Each row is where one point has got to under a steady rotation. How many steps took it there?
The counts run from 0 to 301.
[110,90,88,104,135,117,100,136,99,100,98,122,89,78,147,80,88,113,103,137,71,71,103,128,91,77,107,137,94,89,113,91,82,102,90,94,109,135,124,126,119,117,112,101,88,128,81,108] : 128
[102,121,112,107,107,131,117,84,75,142,119,71,110,102,67,125,121,98,77,80,103,94,82,98,103,83,77,81,103,130,65,110,82,121,96,136,70,110,106,80,109,100,87,99,104,64,119,116] : 164
[118,77,124,78,129,90,108,105,101,81,113,122,70,113,124,103,98,113,92,123,43,73,96,104,84,98,96,90,89,103,115,98,102,136,116,135,85,113,120,141,130,96,123,117,74,118,75,128] : 216
[91,68,72,112,124,109,124,141,88,120,98,123,106,90,99,135,83,116,86,147,99,111,90,88,109,129,96,102,88,102,68,121,98,111,87,129,50,115,122,114,120,113,107,96,105,106,115,112] : 136
[103,111,76,125,127,145,124,102,114,124,123,76,125,70,98,109,94,100,97,90,111,133,112,125,85,82,102,77,104,99,93,123,79,93,108,132,70,93,82,82,127,129,69,94,107,113,107,117] : 250
[133,86,112,101,117,107,122,117,73,125,91,67,67,115,131,101,82,113,104,117,62,66,112,138,89,68,94,101,74,123,105,100,106,120,129,123,82,117,101,98,96,125,119,88,97,88,110,138] : 219
[109,114,75,125,120,104,115,99,107,123,118,65,65,84,106,65,125,94,89,91,102,103,119,113,66,74,89,75,127,120,88,110,85,95,158,100,102,108,76,92,68,98,113,92,123,107,119,108] : 89
[116,112,73,155,120,93,110,110,102,145,117,99,103,55,102,85,94,111,63,120,123,72,90,108,82,105,90,85,109,130,74,143,126,100,93,99,65,93,100,108,98,108,98,98,86,82,102,104] : 17
[77,116,86,108,145,133,118,92,108,81,113,121,129,97,86,120,144,88,70,86,109,133,83,98,106,98,98,87,134,91,64,107,58,106,84,122,81,114,110,92,131,97,93,87,113,113,102,106] : 254
[128,96,87,121,105,119,125,86,88,102,139,96,70,96,95,99,96,97,114,120,61,69,122,95,82,77,98,62,84,106,82,129,128,131,101,137,102,84,94,116,135,95,107,109,83,121,78,97] : 277
[101,119,111,96,139,125,113,90,56,133,124,80,93,104,84,114,122,92,75,75,110,93,77,89,97,78,90,87,108,112,52,105,78,130,95,119,76,132,112,86,93,89,102,112,100,73,132,106] : 165
[107,119,117,90,129,122,114,88,85,131,99,63,90,110,119,82,110,79,102,68,74,86,98,149,63,62,92,94,111,120,104,97,57,106,123,120,99,111,100,89,96,112,87,106,100,86,114,143] : 160
[110,90,98,128,106,91,143,113,115,112,117,80,78,70,124,53,112,145,92,131,98,87,109,132,97,75,100,87,113,102,97,113,93,86,148,88,108,102,69,93,85,120,128,73,101,126,100,106] : 29
[82,95,96,118,94,79,123,104,108,90,107,127,83,115,120,97,150,121,101,151,85,54,78,95,89,98,87,92,137,124,83,93,85,96,123,117,115,88,110,107,97,95,146,76,116,117,86,115] : 204
[119,129,107,133,126,114,109,124,109,103,138,99,69,62,115,45,110,105,90,115,94,69,97,109,90,72,93,119,102,102,76,128,80,93,98,98,130,117,103,123,116,97,94,101,97,122,79,85] : 187
[118,78,77,90,129,101,135,105,118,71,86,104,102,56,103,91,82,127,74,111,45,104,120,130,125,88,98,64,106,76,99,104,105,117,75,120,87,122,101,117,118,115,109,78,81,110,92,107] : 38
[112,132,93,151,95,129,143,130,105,103,111,102,101,89,105,100,120,99,95,135,112,74,92,104,113,63,93,104,96,130,65,116,80,81,98,107,103,99,87,86,121,113,102,57,132,103,106,95] : 192
[86,112,89,105,133,122,129,92,110,90,118,114,132,69,69,105,121,96,69,91,100,141,82,96,115,117,87,82,135,90,62,127,77,105,72,133,80,111,118,102,125,93,93,103,105,105,95,99] : 255
[125,119,105,99,62,100,147,68,115,86,115,103,103,85,56,93,114,108,110,111,37,84,118,106,108,87,82,90,105,105,89,101,82,112,109,119,121,105,82,96,139,87,91,115,96,102,84,99] : 272
[109,98,89,89,99,86,115,83,60,142,96,87,119,86,121,90,92,120,90,109,86,95,93,155,84,90,94,152,111,108,112,93,94,110,114,91,95,141,122,79,83,107,108,105,86,80,94,139] : 230
[104,67,63,128,94,80,123,121,101,112,106,97,81,86,91,115,100,123,94,148,60,76,112,90,98,116,88,49,112,109,76,105,114,120,117,122,85,104,90,113,88,103,119,83,92,104,105,101] : 207
[101,123,123,75,123,107,107,98,86,105,91,79,89,85,65,103,127,107,90,90,57,101,97,97,117,102,75,108,120,100,91,73,57,118,119,138,81,149,102,120,90,90,106,114,123,82,121,122] : 154
[82,103,65,134,134,118,86,84,92,132,150,93,80,90,114,79,129,108,93,106,118,73,97,86,52,67,101,88,129,93,77,101,85,127,108,91,112,106,97,97,84,99,92,113,90,110,89,85] : 177
[83,124,97,112,137,141,119,109,107,83,107,106,118,97,94,112,144,84,77,87,125,122,78,103,102,75,96,100,131,91,67,97,44,95,94,111,87,123,97,87,116,107,101,85,127,103,120,107] : 253
[117,89,72,112,84,82,150,88,102,102,107,118,118,80,98,102,93,119,74,109,78,73,108,117,93,71,105,84,99,104,56,119,113,130,77,84,92,122,78,72,122,107,93,105,75,83,105,78] : 109
[126,134,123,98,73,107,143,81,100,96,124,93,86,89,62,74,121,113,109,112,36,70,104,100,118,79,72,98,107,110,76,97,77,110,114,127,134,111,97,100,122,76,107,105,108,104,89,101] : 273
[86,95,67,82,123,115,99,95,116,98,79,93,110,109,82,139,120,89,111,101,61,132,126,106,81,96,98,80,137,98,114,69,74,122,143,123,70,123,79,100,108,110,94,110,111,103,113,133] : 151
[113,105,84,136,83,118,108,109,102,114,97,92,106,79,96,120,101,131,108,152,88,57,119,93,123,52,98,114,98,89,99,67,98,124,105,90,102,117,84,72,93,126,113,81,104,107,101,88] : 121
[84,87,64,118,105,104,130,77,114,105,131,103,87,93,69,103,123,102,100,113,75,91,105,70,83,115,95,43,127,105,52,115,89,116,98,134,96,87,89,112,112,86,87,107,85,106,104,78] : 266
[117,98,96,125,90,128,129,133,102,129,96,107,118,81,116,113,77,116,114,155,76,76,100,135,107,94,93,129,83,114,114,103,93,80,98,121,78,93,111,102,123,137,88,78,102,108,91,135] : 131
[87,102,102,113,118,101,84,93,69,167,126,78,102,80,89,114,107,132,90,130,120,92,82,93,98,118,80,118,122,113,90,91,89,121,124,122,66,106,118,95,64,100,93,109,94,94,100,120] : 235
[134,149,86,131,93,104,111,79,108,110,107,101,135,57,95,90,101,86,67,111,84,95,110,132,95,78,90,133,110,121,117,120,120,101,89,101,88,119,93,104,141,100,92,112,102,87,73,124] : 11
[97,84,118,94,98,106,133,75,110,92,101,111,121,103,109,120,112,126,102,131,54,73,80,132,104,106,84,80,114,119,102,92,84,105,74,141,90,71,123,104,125,123,97,68,88,102,73,136] : 43
[91,115,79,118,135,130,90,111,85,131,124,113,106,105,101,135,118,74,97,115,117,105,84,93,59,122,96,106,118,121,84,118,79,98,99,133,67,91,120,127,125,98,81,118,106,107,98,122] : 75
[92,125,91,107,96,102,105,29,103,117,147,110,127,87,92,103,136,103,80,98,113,100,85,110,66,94,97,113,145,111,94,101,84,112,103,109,110,89,106,77,124,84,90,116,88,104,65,113] : 173
[104,106,108,126,99,133,131,139,94,124,96,102,112,96,122,113,102,115,111,150,97,74,85,127,110,88,81,135,85,123,102,99,77,84,108,120,85,101,116,92,108,126,101,71,120,100,98,135] : 132
[127,104,63,126,77,87,117,96,73,135,107,105,100,70,120,85,79,106,96,136,74,64,103,135,77,86,93,131,102,123,97,118,134,104,91,88,111,116,114,95,107,94,113,100,95,89,74,115] : 289
